In the data rows, 500 means zero.
Here are some points, one per row:
[699 801 495 704 718 267 573 575 652 308 418 513 553 520 548 506 801 441 728 999 456 502 481 469 507 776 528 681 435 711 609 300 454 214 442 477 441 372 671 326 562 356 35 288 333 233 342 499 541 482 205 672 387 700 634 695 203 544 504 413 266 145 411 332]
[434 418 363 467 442 530 317 595 355 449 489 419 343 224 388 233 659 653 605 410 372 345 481 531 787 683 613 468 547 596 396 525 609 286 423 496 532 408 335 607 327 533 487 602 225 388 613 579 291 316 600 217 732 805 321 375 465 625 648 588 416 286 560 735]
[197 421 300 556 255 493 527 438 328 459 633 481 464 520 763 538 600 627 654 219 489 335 814 328 443 410 395 421 551 384 470 430 453 609 234 500 361 451 508 615 538 907 456 715 399 598 694 416 536 626 402 416 506 399 622 234 517 576 450 511 630 455 516 613]
[600 127 641 744 303 441 580 165 551 603 685 586 388 795 378 835 255 416 412 383 437 567 471 320 315 480 315 519 352 588 533 587 211 359 110 554 605 262 672 177 498 169 890 484 488 792 372 424 211 604 504 371 654 599 280 612 598 567 478 553 247 519 504 697]
[198 286 355 508 431 537 639 572 413 566 452 558 472 508 537 749 261 499 354 600 452 457 439 703 275 376 572 607 345 426 318 513 588 473 385 219 176 511 537 572 534 521 546 586 661 671 414 534 415 392 724 391 305 316 570 592 506 403 677 484 537 446 472 344]
[999 544 669 911 417 283 425 778 505 683 508 458 543 434 655 614 349 628 579 556 533 353 488 331 586 552 362 615 462 524 516 0 514 105 344 420 683 396 606 346 551 258 350 452 253 838 889 473 553 705 559 342 242 309 441 443 366 72 878 514 715 539 388 484]
[436 614 238 334 490 524 641 544 652 860 573 562 626 474 645 635 591 631 375 556 701 383 361 710 414 336 470 600 486 383 389 629 601 628 608 655 581 682 594 502 491 583 698 739 494 171 480 356 429 679 523 332 760 559 653 490 448 603 678 382 584 704 447 517]
[434 136 275 553 572 461 343 567 275 346 587 609 539 715 635 517 620 693 437 682 275 338 495 359 583 618 320 590 721 259 674 638 373 374 548 718 382 575 411 283 326 456 513 538 675 348 534 545 391 666 819 650 565 485 440 677 777 505 359 360 458 535 893 459]
[603 712 403 406 500 416 533 508 599 351 535 427 585 230 538 601 355 453 495 307 884 476 381 386 513 550 358 236 395 391 296 581 151 508 496 495 339 448 673 240 371 284 642 498 506 768 294 799 413 390 609 505 679 353 336 399 581 524 485 289 629 438 553 401]
[434 721 875 436 366 478 441 411 646 593 580 562 646 711 538 401 418 173 536 663 666 687 480 320 550 525 372 300 515 470 436 633 495 400 505 681 469 592 524 471 461 786 702 289 910 721 575 613 464 404 337 315 573 520 530 558 523 439 289 441 407 781 678 545]
[545 608 601 545 430 443 430 625 420 419 483 503 698 711 246 511 396 412 181 458 540 560 699 916 389 599 911 466 177 269 594 614 610 628 558 567 539 341 543 427 326 650 568 395 485 380 629 693 616 505 323 632 590 617 592 409 429 535 502 236 510 471 588 558]
[582 621 833 211 628 626 453 465 882 222 780 570 507 293 612 560 623 830 575 524 373 535 771 345 796 481 403 810 531 435 551 438 504 644 399 450 372 252 391 695 507 623 312 725 303 595 549 441 349 317 716 615 454 329 712 848 255 511 321 465 435 338 489 349]
[617 544 327 433 842 541 516 496 512 699 668 453 396 373 384 456 628 380 514 609 427 709 579 489 552 382 394 328 657 375 572 690 567 727 563 379 477 768 568 540 651 905 457 575 496 318 281 612 301 550 543 749 448 494 789 255 994 583 738 555 285 581 515 405]
[266 646 495 412 419 623 699 481 605 171 565 380 580 585 875 312 264 346 507 652 316 408 295 592 552 257 583 648 715 414 505 746 345 333 446 376 336 440 244 513 540 483 372 458 428 552 514 251 469 226 499 395 513 413 720 363 384 552 316 613 491 425 423 567]
[556 699 338 417 546 533 277 562 483 454 371 523 417 446 172 292 573 580 622 652 481 570 653 371 312 445 425 585 395 616 509 233 517 391 411 548 745 705 282 473 403 485 232 450 210 256 701 491 592 630 430 921 433 539 346 882 411 623 368 653 836 504 310 215]
[596 495 556 648 609 258 500 470 442 291 350 455 646 547 345 486 542 484 538 220 324 593 563 364 300 680 508 378 500 481 576 280 769 667 406 565 503 690 564 690 743 674 532 577 639 378 74 414 661 551 463 238 561 710 323 460 631 537 425 532 476 526 396 464]
[346 19 999 434 473 761 566 639 455 781 376 354 385 423 413 477 572 263 758 175 603 156 539 808 151 636 539 476 639 725 235 387 112 592 705 354 567 366 423 393 520 215 562 298 371 457 525 379 426 367 180 411 574 48 454 432 318 426 285 371 341 883 492 691]
[407 524 561 339 630 636 689 442 554 507 406 741 715 707 416 558 470 516 337 121 655 584 517 513 587 633 733 269 415 466 597 450 510 469 612 784 546 511 590 794 335 413 487 392 716 780 479 497 316 589 779 628 435 404 541 117 764 817 435 542 585 541 182 583]
[605 550 397 467 673 787 349 488 341 495 419 445 518 574 376 367 421 478 433 435 489 534 169 924 666 640 384 488 380 463 508 546 652 836 433 462 202 712 408 314 664 508 549 421 624 555 679 486 353 584 688 413 457 803 310 283 566 434 447 657 564 364 447 516]
[622 749 498 612 310 534 631 222 213 391 368 407 403 346 364 613 582 491 303 508 609 602 365 490 426 302 344 252 311 488 447 545 556 503 830 269 446 608 645 645 467 572 713 336 391 285 295 296 584 729 477 686 301 511 381 535 591 390 505 357 754 669 709 895]
[721 484 689 540 296 614 328 787 686 506 466 649 559 447 560 204 616 634 653 533 429 310 519 363 516 225 426 958 648 863 502 414 418 679 455 484 765 707 677 586 727 462 372 338 555 637 528 123 671 549 306 450 399 536 515 827 459 582 511 648 620 572 164 514]
[420 451 540 650 336 460 692 628 560 452 512 453 492 429 546 377 429 280 333 465 452 819 441 499 596 629 427 543 510 740 654 384 580 596 689 417 705 557 481 531 648 246 335 628 639 421 560 580 467 554 513 729 345 665 453 382 345 362 571 365 402 592 559 281]
[595 484 418 459 453 499 665 452 407 682 345 404 286 464 343 607 489 503 537 555 247 594 525 420 455 658 915 472 362 672 422 400 461 669 508 638 577 457 506 483 286 573 440 593 678 483 478 631 902 649 567 612 476 523 660 434 560 577 828 712 702 628 673 350]
[208 492 484 537 603 638 433 502 547 637 373 499 434 494 348 486 406 310 666 413 337 313 324 482 679 353 553 90 317 488 811 618 629 602 728 484 558 314 415 557 542 557 684 551 755 486 350 360 777 357 254 382 674 672 378 566 606 504 426 333 452 470 577 618]
[739 430 423 427 576 456 491 598 399 529 667 665 422 511 549 550 732 586 486 739 572 463 370 265 469 418 519 500 759 774 251 486 373 604 423 722 337 533 473 236 376 173 564 453 513 476 340 583 381 481 618 742 249 296 664 526 251 183 299 599 453 476 472 489]
[469 319 309 645 739 312 484 328 588 571 485 570 516 391 532 411 636 542 251 592 738 687 636 678 462 443 575 495 565 392 582 548 641 178 612 279 670 483 322 566 438 648 457 428 674 392 595 687 759 233 290 220 825 318 397 389 533 493 426 771 307 425 653 355]
[420 684 402 529 454 488 469 432 590 473 687 420 404 513 704 322 216 679 558 453 738 479 633 442 474 491 361 636 587 369 658 647 618 353 598 665 502 89 645 835 549 528 369 763 253 516 615 509 570 281 707 587 424 379 214 645 226 525 473 590 553 267 387 495]
[240 421 490 79 486 360 312 231 342 500 218 333 465 616 591 783 496 471 570 439 406 640 511 579 645 421 698 567 725 238 390 785 691 572 530 342 584 774 293 583 619 432 674 428 326 505 600 731 561 583 366 381 439 700 723 571 692 507 680 462 346 419 543 527]
These points spread out most along one direction. How far along it is each point below, from 0 to 99? The average is 50, and the first point in the table lies past the average. One standard deviation of the points above along it is 16.
[622 749 498 612 310 534 631 222 213 391 368 407 403 346 364 613 582 491 303 508 609 602 365 490 426 302 344 252 311 488 447 545 556 503 830 269 446 608 645 645 467 572 713 336 391 285 295 296 584 729 477 686 301 511 381 535 591 390 505 357 754 669 709 895] 38
[434 721 875 436 366 478 441 411 646 593 580 562 646 711 538 401 418 173 536 663 666 687 480 320 550 525 372 300 515 470 436 633 495 400 505 681 469 592 524 471 461 786 702 289 910 721 575 613 464 404 337 315 573 520 530 558 523 439 289 441 407 781 678 545] 38
[208 492 484 537 603 638 433 502 547 637 373 499 434 494 348 486 406 310 666 413 337 313 324 482 679 353 553 90 317 488 811 618 629 602 728 484 558 314 415 557 542 557 684 551 755 486 350 360 777 357 254 382 674 672 378 566 606 504 426 333 452 470 577 618] 30
[596 495 556 648 609 258 500 470 442 291 350 455 646 547 345 486 542 484 538 220 324 593 563 364 300 680 508 378 500 481 576 280 769 667 406 565 503 690 564 690 743 674 532 577 639 378 74 414 661 551 463 238 561 710 323 460 631 537 425 532 476 526 396 464] 41
[240 421 490 79 486 360 312 231 342 500 218 333 465 616 591 783 496 471 570 439 406 640 511 579 645 421 698 567 725 238 390 785 691 572 530 342 584 774 293 583 619 432 674 428 326 505 600 731 561 583 366 381 439 700 723 571 692 507 680 462 346 419 543 527] 32
[198 286 355 508 431 537 639 572 413 566 452 558 472 508 537 749 261 499 354 600 452 457 439 703 275 376 572 607 345 426 318 513 588 473 385 219 176 511 537 572 534 521 546 586 661 671 414 534 415 392 724 391 305 316 570 592 506 403 677 484 537 446 472 344] 43
[469 319 309 645 739 312 484 328 588 571 485 570 516 391 532 411 636 542 251 592 738 687 636 678 462 443 575 495 565 392 582 548 641 178 612 279 670 483 322 566 438 648 457 428 674 392 595 687 759 233 290 220 825 318 397 389 533 493 426 771 307 425 653 355] 42
[595 484 418 459 453 499 665 452 407 682 345 404 286 464 343 607 489 503 537 555 247 594 525 420 455 658 915 472 362 672 422 400 461 669 508 638 577 457 506 483 286 573 440 593 678 483 478 631 902 649 567 612 476 523 660 434 560 577 828 712 702 628 673 350] 45
[407 524 561 339 630 636 689 442 554 507 406 741 715 707 416 558 470 516 337 121 655 584 517 513 587 633 733 269 415 466 597 450 510 469 612 784 546 511 590 794 335 413 487 392 716 780 479 497 316 589 779 628 435 404 541 117 764 817 435 542 585 541 182 583] 33
[420 451 540 650 336 460 692 628 560 452 512 453 492 429 546 377 429 280 333 465 452 819 441 499 596 629 427 543 510 740 654 384 580 596 689 417 705 557 481 531 648 246 335 628 639 421 560 580 467 554 513 729 345 665 453 382 345 362 571 365 402 592 559 281] 55
